Each path below is one point turned by a fixed rotation once a step. After each direction that follows a path, write how fast that rotation turns it, in degrees each step (0 if it stays still).
Each turn is a multiple of 5 degrees from 10 to 175, or 0.
Each row of a path follows its step; steps can be skipped.
path 1
step 0: [  8,   3,  18, -15,   9,   6,  -8,  -1,  -6,   1,  -2,   6,  -5, -18,  10,
   2,  -2, -12,  -1, -14,   9,   9,  -3,   0,   1,   1,   1,   3,   0,   9,
  -6,   0,   7,  -3,   0]
step 1: [  7,  -6,   6,   0,  -8,   2,   4,   1, -10, -18,  -1,   4, -11, -10,  -7,
  -3,   3,   3, -10, -17,  -2,   3,   5,  -4,  -2,   0,   5,  -8,   5,  15,
   7,  -7,  13,  -4,  -6]
step 2: [  7,   2,  -4,  16,   3,  -1,   6, -23, -10,  -5,  -2,   7,  -3,  -3,  -3,
  -2,   4,  -8,   3,  -8,   8,   5,   8, -12,   8,   1,  11,   3,   6,   0,
   3,  -6,  -3, -13,   0]
step 6: [ -4,  -1,   2, -17,   3,  -7,   9, -10, -18, -10,   4,   9,  -8,  15,  -1,
   1,  -2,   7,   7,   0,  10,   0,  -7,   5,  -9,  -3,   2,  -8,   5,  11,
   8,   0,   1,   3,  -6]
step 9: [  7, -10,  11,   9,  -4,   1, -11,  -2,  -3,  -9,  -3,  -4,  -4,   1,   2,
  12,  -7,  -8,   8,  -5,   5,   4,  12,   8,   4,  16,  -6,  -1,   1,  13,
   2,  -7,   0, -10,  14]
step 11: [  9,   6,  -1,  -4,   8,   4,  -1, -10, -21,  -9,   0,  -4,   6,   0,  18,
   7,  10,   2,  -6,  -5,   4,  -1,  -9,   2,   2,   7,  14,   9,   8,   8,
  -2,   8,   0,  -2,   4]
step 12: [ 10,   1,  -3,   3,  -2,   8,   3,   2,  -2, -14,  12,   1,  -1,   9,   3,
  13,   5,  -1, -13,  -9,   1,   5,  10,  -5,  -2,  -3,   2,  15,   5,   5,
  -4,   4,   7,   7, -20]
step 13: [  5,   6,  -3,  -3,   9,  10,  -3,   2,  -7,  -9,   4,  10,   2,   4,  -8,
  -5,   1,  -2,   9,   2,  15,  15,  13,  -5,  -5,   7,  10,   5,  -5,   2,
  -8,  -8,  -9,  -3, -15]
step 15: [-13,   1,  17,   0, -11,   5,   2,  -1, -12,   4,  -8,   2,  -6,  -1,  13,
  -2,  -6,  -5,   6,  -2,  18,   0,  -2, -11,  -7,  -3,   6,  -1,   0,  -1,
   9,  -6,  12,  -5,  -8]
step 17: [  8, -14,   9,   5,  -6,  -7,  15,  -9,  -9,  -7,  -3,   7, -13,   3,  -1,
   3,   2,  -5,  -1,  -7,  -7,  10,   3,   6,   4,   4,   0,   2,   0,   8,
  16,  -3,  -9,   5, -13]
Directions:
[-2, -2,  5,  5, -1, -2, -6,  4,  1, -2,  3,  0,  2, -1, -1, -3, -1,  3,
  6,  3,  3,  5, -1, -2, -1,  4, -3,  4,  2, -4,  0,  1,  1,  2,  4]
70
[ -2,   1,   3,  -3,   1,   2,  -4,  -4,   1,   2,   1,   0,  -3,   0, -10,
  -3,   0,   1,  -4,  -2,   5,   1,   3,  -2,  -3,  -3,   1,  -2,  -1,   2,
  -4,   0,   5,  -1,   3]
55
[-5,  1, -4,  0,  1, -2, -2,  0, -3,  3,  2,  3,  5, -5, -1, -4,  1, -2,
 -1,  0, -4,  0,  1, -1, -4,  0,  1,  4,  1, -1, -2, -2, -4, -9, -3]
130
[ 3, -3, -3,  0, -1, -2,  4, -6,  1, -5,  1,  0,  5,  0, -5, -3, -3, -1,
  1,  5,  2,  3,  3,  2,  1,  2, -6, -2, -2,  3,  1, -5, -1, -1, -1]
95
[-1,  4, -6,  0, -3,  3, -1, -1,  0, -3,  3,  0,  4,  8,  0,  0,  3,  3,
 -4, -2,  3,  3, -1,  3,  1,  0,  2,  3, -1, -5, -3,  0, -1,  1,  0]
45
[ 3,  3,  4,  0,  5,  0,  2, -1, -7,  2, -2,  0,  1,  2, -2,  1,  1, -2,
  5,  3,  4, -1, -3,  1,  1,  1,  6,  1, -5, -2,  0, -3, -2, -3,  5]
160
path 2
step 1: [ -9,  12,  -4,   1,  11,  -4,  -6,   6,  10,  -1,   2,   0,  -5,  12,   9,
   3,  -9,   8, -10,   8,   1, -11,   3,  -5,  10,  27, -12,   9,   9,  16,
  -6, -11,  -3,  -6,  -4]
step 4: [ -6,  -7,  -7, -14,  17,  -4, -10,  -4,   2,   0, -15,  12,  17,  -2,  14,
   2, -12,   2,  -4,   9,  -2,  -1,   0,  15,   4,   6,  -2,   8,  -9, -16,
 -13,   3,  -3,  -6, -12]
step 5: [  0,  10,  -3, -13,  16,   3,   2,   6,  -7,  -9,  11,  -3,   0,  -9,  18,
   6,   2,  -7,   5,   7,  20,   3,   9,   4, -11,  12,  -4,   1,   1,  15,
   1, -10, -20,  -2,  -4]
step 6: [ -2,  -6,  -8,   0,   3,  -7, -13,  21,   2,  -4, -12,  -4,  11,   4,   2,
  13,   0,   2, -18,   2,   2,  -3,  -3,   8,   1,   2,   1, -16,   7, -10,
  -2,   4, -22, -10, -13]
step 7: [  7,   9,   0, -27,   4,  -5,   0,   1,  -4,  -3,  13,   4,   6, -25,   6,
  -1,   6,  -7, -16,  14,   2,  -2,   3,  -1,  -8, -12,   6,  -2,   2,   5,
  -8,  10,  -6,  -8,  -4]
step 9: [  5,  29,   5,  -9,   1, -11,  -6,   7,   1, -15,  -8,  -3,   4,  -6,  14,
   6,  -4,   5, -18,   1,  -1,  13,  15,   1,   5,  -1,   5,   3,  -8,  12,
  -8,  -3,  -4,  -3,   5]
step 10: [  4,   3, -16,  -3,  -6,  -9, -16,  13,  12,  -4,   9,   3,  -9,  -3, -14,
  -1,   0,  -6, -17,  -3,   1, -17,  -3,  -2,   2,  14,  -2,   5,   9,  19,
   0,  -4, -13,  -8,  -3]
step 13: [ -8,   5,  -9,   3,   6, -13,  -2,  15,  -3, -11,  -8,   2,  16,   9,   9,
  11, -16,  -6,  -6,   2,  -4,   5,   1,  15,   4,  19, -14,  -4,   0,  -3,
  -5, -13,  -8,  -8,  -8]
step 14: [ 11,  -3, -13, -27,  -1,  -5,  -5,  13,  -4,  -3,  -2,   8,   0, -14,   5,
  -5,  -5,  -7,  -4,  10,  16,  -7,  -1,  16, -16,   1,   3,  -3,   0,   3,
  -1,   0, -15,   4,   8]
step 17: [ -6,   9,  -3,  -8,  -3,  -4,  -5,   9,  -5, -13,  11, -12,  -3,  -2,  -6,
  14,   4,   7, -14,   1,  11,  -4,  -3,  -6,   1,  12,  -6,  -4,   7,  10,
   0,  -4, -24, -11, -18]
Directions:
[ 2,  2,  1,  1,  6,  3,  0, -5,  1,  5, -2,  5,  4, -5, -5, -2, -2,  3,
  0,  4,  0,  0, -5, -1, -3, -3,  1,  3,  4, -1,  1, -3,  2, -2, -2]
95
[ 6, -3,  3,  1,  5, -3,  1,  1,  0, -3, -2, -3,  3,  6, -2,  0, -6,  1,
 -3, -1, -2,  2,  3,  1, -4,  1,  2, -1,  0, -4, -3,  4,  4, -2,  0]
155
[-2, -1,  0,  0,  4,  1, -1, -1,  2,  4,  3, -1, -2,  1, -7,  2,  0,  1,
  4, -2, -2,  1,  0, -2,  2,  8, -2, -6,  5,  2, -2,  1, -3, -3,  0]
155
[ 2,  3,  0, -1,  3, -1,  0,  2,  4,  2,  4, -1,  2, -7,  2,  1,  1, -1,
  0,  1, -3,  6,  0,  0, -2,  5,  2, -3, -3, -2,  3,  1,  3,  7,  3]
160
[ 2,  2, -1,  0, -3, -5, -1, -4,  4,  0, -1,  4, -2,  4, -3, -3, -3, -2,
 -2,  1, -4, -2,  2,  3,  3,  3, -5,  1,  1,  4,  2, -5,  5,  2,  6]
35
[-1,  2,  1, -5, -3,  4, -2, -1,  0,  2,  0, -1,  4,  3,  1, -3,  3,  3,
 -7, -3,  4,  0,  1, -3,  4,  3,  1,  1,  4, -6, -3, -1,  1,  2,  4]
130
path 3
step 0: [ -5,   9,   5,   9,   5,   3, -12,  -8,  17,   7,   1,  -8,   4,   4,   1,
   2, -16, -18,  -3, -12,  -4, -13,  19,   7,  16,   3,   5,  -1,   2,   7,
 -11,  14,  -8, -12,   1]
step 1: [  9,   7,  10,   3, -12,  10,  -2,  -5,   9,   1,   2,  -6,   6,  12,   9,
   4, -11, -10,   9,   9,  23,  -6,   5,   5,  -6,   7,  10,   7,  -9,  -9,
  -3,  10, -21,  -3,  14]
step 2: [ -7,   8,   2,   5, -13,  12,   4,   1,   2,   9,   0,   8,  -5,   9,   0,
   7,  -7, -19, -10,   6,  -2,  10,   5,  14, -10,  13,   9,  -3,   2, -12,
 -22,  -5,   2,  14,  17]
step 6: [  6,  -1,   5,   5,   9,   5,   7,  -8,   3,   7,   5, -11, -10,  13,   2,
  12,   4, -12, -11, -11,   0,  -7,  -7,  17,  12,  15,  -4,  -6,  13,   0,
  -1, -14,  -4,  -7,  24]
step 7: [ -3,   8,   4, -13,   3,   1,   6,  -1,  -2,   3,   3,  -1,  13,   5,   6,
  -9, -18,   1,  -8,  -4,  -1, -11, -12,  13,   4,  -9,   7,   1,  -6,   8,
  -5,  -3,  -7,  -9,  35]
step 8: [-15,  16,   9,   6,  -7,   5,   5,   3,  -2,   2,  -3,  -1,  -6, -19,  -3,
   0,  -5,   7,  -4, -12,  18, -11,  12,  19,   5,  -3,   6, -15,  -7,   5,
 -13,   4,  -5,   5,  16]
step 9: [ 14,   5,  14,  -5,  -1,   8,  19, -13,  10,  -5,  -3,   0, -11,  -5,   5,
  11,  -9, -10,  -7,  -4,  18, -16,   4,  10,   6,   1,  -3,  -8,  13, -10,
 -10,   6,  10,  -7,   4]
step 11: [ -1,  16,  -3,   0,   7,   1,   0,   0,   0,   0,   2,  -7,  -3, -12,  14,
   4,  -9,   4, -22,  -6,   3,  -4,  -1,  16,   0,  16,  29,   5, -18,   2,
  -8,   2,  -2,   4,   2]
step 14: [ -6,   4,   5,  22,   4,  17,  -1, -11,  -3,  19, -10,  -5,  -4,   0,   6,
  -7, -12,  -1, -19,  -4,  14,   7,  -2,  14,  -2,   8,   9,   7,  -7,  -2,
  12,   0,   4,  -8,   8]
step 16: [ -5,  15,  15,  -6,   1,   9,  -2,   4,   0,  -8,  10, -15, -26,   4,   8,
  -4, -15,  -4,  -3,   9,   2,   6,  12,  -3,   8,  -4,  -3,   0,  -4,  -2,
   2,   9,  -4,   4,  24]
Directions:
[ 1,  2, -1,  4,  1,  0,  4, -2, -5,  1, -2, -3,  5,  4, -4,  2, -2,  0,
 -6,  5, -7, -3,  2,  2,  1, -1, -3,  1,  1, -1,  3, -1,  2, -1, -1]
100
[-4, -1,  3, -5,  6,  0, -3, -1, -1, -4,  2,  1,  1, -6, -3, -4, -2,  3,
 -2,  1, -4, -1,  3, -2,  4, -1, -1, -3, -2, -3, -3,  1, -4,  3,  2]
85
[ 1, -2,  2, -1, -2,  1,  6,  2,  1,  0,  2,  6, -4,  1, -2, -1, -3, -6,
 -1, -2, -3,  6, -4,  0,  5,  3, -4,  0,  1, -5,  3, -4,  0, -1, -1]
100
[-4, -4,  3, -1, -4, -3, -2, -4, -4,  5, -1,  4,  2,  1,  1, -3,  0, -1,
  0, -1,  1, -3,  1,  6, -2,  0, -3,  4,  2,  0, -1, -3, -8,  0,  0]
60
[ 0, -3,  5, -3,  2, -1,  2,  1,  0, -3,  3, -8,  0,  4,  2, -3, -1, -5,
  2,  0, -1, -1,  1, -3,  3, -4, -1,  4,  2,  5, -2, -1,  0, -4, -1]
115
path 4
step 0: [  4,  11,  -2, -10, -15,   1,  -6,   8,  -3,   2,  -2,  10,  12,   5,  -9,
   8,  -8,  13,   6,   0, -16,  -4,  10, -13,  -4,  21,   2,   5,  -4,   3,
   0,  20, -13,   4, -11]
step 3: [ -8,  -1,  -7,  -5,  -7,  14, -21,   0,   1, -21,  -1,  -2,   3,  -5, -15,
   9,  -8,   1, -11,   0,  -8,  -8,  -8,  11, -18,   9,  -7, -13,   3,   8,
  -2,  11,  -7,  -5,   1]
step 6: [  7,  -2,   0, -15, -18,   6,   7,   4, -12, -12,  -2,  -2,   3,   3,  -5,
  -8,  -6,  -8,  -2,   9,  -7,  12,  -8,   6,   8,   9, -15,  -7,   9,  15,
   9,  -7,  -7,  -8,  20]
step 8: [  1,  12,   1,  -8,  -2, -11, -16,  -2,  -2,   7,  -8,   4,  -3,   7,   1,
   8, -13,  12,  -4,   4, -13,   9,  17,  -8,  12,  11,  15,  -6,  -2,  11,
 -18,  -5,  11,  -8,   1]
step 9: [  2,   1,   0,  -5, -23,   4,  14,  11, -11,  13,   1,  16, -10, -10,  -9,
   8,  -6,  17,   6,   1, -10,  -1,   7,  -6,  -1,   6,  -1,  -5, -10,  21,
  -1,   2,   0,   3,   5]
step 10: [  4,  13,  -2,  -6,  -4,   2,  18, -11,  -8,   4,  -1,  21,   4, -16,   2,
   5,   5,   4,  -8,  -5, -11,  -5,  10,  19,   1,  -9,  -5,  -7,  -6,  -9,
   2,  12,  -3, -20,   2]
step 11: [  1,   1,  -7,  -1,  -9,   3, -13, -18,   3, -10,  -7,  14,   0, -17,   3,
   1,  -4,   8, -17, -12,  -3,  -5,   2,   5,  -3,  14,  19,   2,  13,  -2,
  -1,  -9,  -1, -17,  -3]
step 13: [ -2,   9,   6,  -3,   1,  -2,   2, -19, -13,   2,  -4,  -2,   3, -12,   0,
  13,  -7,  -5, -19,   7,  10,   1,   7,   7,   0,   7, -19,  12, -20,  -1,
  -6,   7, -10,  11,   8]
step 15: [  4,   4,  -4,  -7,  -8,  13,   4, -10,  -8, -12, -14,   0,   0,  22,   3,
  15,  -8,   5,  15,   5,  -5,   1,   0,  -1,   2,  13, -12,   0,  20,  -6,
   8,  -5,  -7,  -3,  12]
step 17: [ -2,  10,   8,  -1,   2,   6,   2,   9,  -1,   1, -18,   4, -15,   3,  -1,
   6,  -1,  -4, -12,   9,  -5,  10,  16,  -5,   2,   5,  14, -15,   1,  25,
  -8,  13, -12,   0,  -3]
Directions:
[ 0, -2, -2, -3, -1, -2,  6, -1,  2, -3,  1,  2,  1, -1,  4, -2,  1, -1,
  1,  1,  0, -1, -5,  1,  1,  0,  1,  2, 10, -4,  0, -2, -3, -6,  3]
80
[ 3, -2, -2, -1, -2, -1, -1, -2,  4, -4,  0, -3,  5,  1,  6, -2, -5, -4,
  0,  3,  5,  1,  0,  0,  3,  3, -6,  3, -5,  2,  3, -4,  0,  0, -2]
45
[ 0,  2,  0, -4,  3, -1, -2, -1,  0,  1, -6,  1,  4,  0,  5, -4, -1,  1,
  2,  3, -3, -4,  5,  0, -5, -2, -3, -2,  1, -6, -3,  3,  1,  4,  3]
140
[-3,  4,  3, -3, -2,  0, -1,  5,  2,  6,  4,  5,  0,  0,  4,  3, -1, -5,
 -2,  2, -3, -1,  0,  1, -1,  2,  2, -2,  1, -2,  5, -5,  2,  1, -2]
35
[-4, -2,  3,  0, -4, -2,  1,  3, -2,  0, -2,  1, -2, -5, -2, -2,  4, -3,
 -3,  4,  4, -3, -1, -1,  5, -1, -5, -7, -4,  0, -1,  2, -4,  0,  2]
100
